(in the rows, 128 means zero)
Named turns come first, each shown by rows before and after it. Which turns, in which order, take the first row of each pair that follows to the second? Write the first one first, as in the answered first pair.
K_509:
[129 148 127 154 116 180 128 148 130 105 114 148 105 133] => [172 129 124  94 130 158 107 102 132 142 125 164 124 115]
[133 103 116 130 135 118 139 120 131  95 114 133 116 122] => [133 105 123 120 135 114 135 113 131 103 118 133 121 124]
[168 164 121  78 128 185 107  84 112 155 122 122 103 101] => [135 181 133  93 137 142 140 102  97 162 140  56 115  79]
[124 161 137 112  99 177 103 114 139 112 113 151 116 144] => [136 158 134  72 114 133 106  89 137 149 136 126 138 121]
K_218:
[124  53 128 131 146  98 142 134 154 102 100 168 130 138] => [ 97  93 137 166 135 123 169 177 144  90 107 127 123 130]
[110 137 133 118 131  97 160 134 119 132 143 103 140 106] => [127 126 132 104 134  85 148 118 125 136 143 115 142 109]
[106 137 112 129 111 109 122 129 137 101 148 110 132 128] => [116 142 113 123 113 108 121 125 133 113 152 105 131 117]
K_286:
[124 178 157 152 135 151 170 150 161 143 133 104 128 147] => [159 181 146 123 142 169 146 129 165 154 135 133 129 144]
[135 105 128 133 144 131 110 106 135 120 128 150 144 151] => [108 108 130 150 140 116 127 119 135 111 124 129 143 153]
[135 186 189 156 109 164 132 179 135 121 130 109 150 106] => [177 180 176 116 116 179 104 149 143 138 129 143 151 104]
[117 109 135 124 133  96 148 138  93 128 123 126 146 121] => [120 137 135 121 135 117 155 141  96 132 133 117 142 109]

Each pair is 2 to 4 turns apart.
[167 104  96 110 133 192  75 110 142 114 105 219 119 168] => [142  42 108  97 155  50  99  81 143 133 124 161 165 153]
K_286 K_509
[143 170 139  69 149  92 131  98 110 169 157  99 156  75] => [ 59 137 148 193 124 101 156 167 115  82 118 109 131 140]
K_286 K_286 K_286 K_509
[123  71 157 119 133  59 112  89 113 146 142 131 162 141] => [138  68 147 126 122 101  86  89 118 134 129 175 152 161]
K_509 K_509 K_509
[151  86  83 166 126 200  87 139 140  89  47 163  84 198] => [ 99 112  96 208 124 188 122 172 131  70  58 110  83 185]
K_286 K_286
[135  78 130  88 153  45 112  69 140 178 133 107 159 119] => [ 89 145 144 126 141  71 160 123 119 168 161  38 147  88]
K_286 K_286
[111 124 109 175 153 178 140 159 134  77 115 127 111 138] => [144 147 102 141 155 202 122 150 135  99 119 145 107 132]
K_286 K_286 K_218
[131 149 141  89 142 122 124 121 117 163 153 133 131  81] => [146 145 139  92 130 159 108 119 117 153 142 168 119 102]
K_509 K_509 K_509
[167  96 134  84 132 136  70 100 149 152 104 171 143 128] => [148  63 134 104 132 102  79 108 150 133  97 168 146 145]
K_286 K_286 K_509 K_509
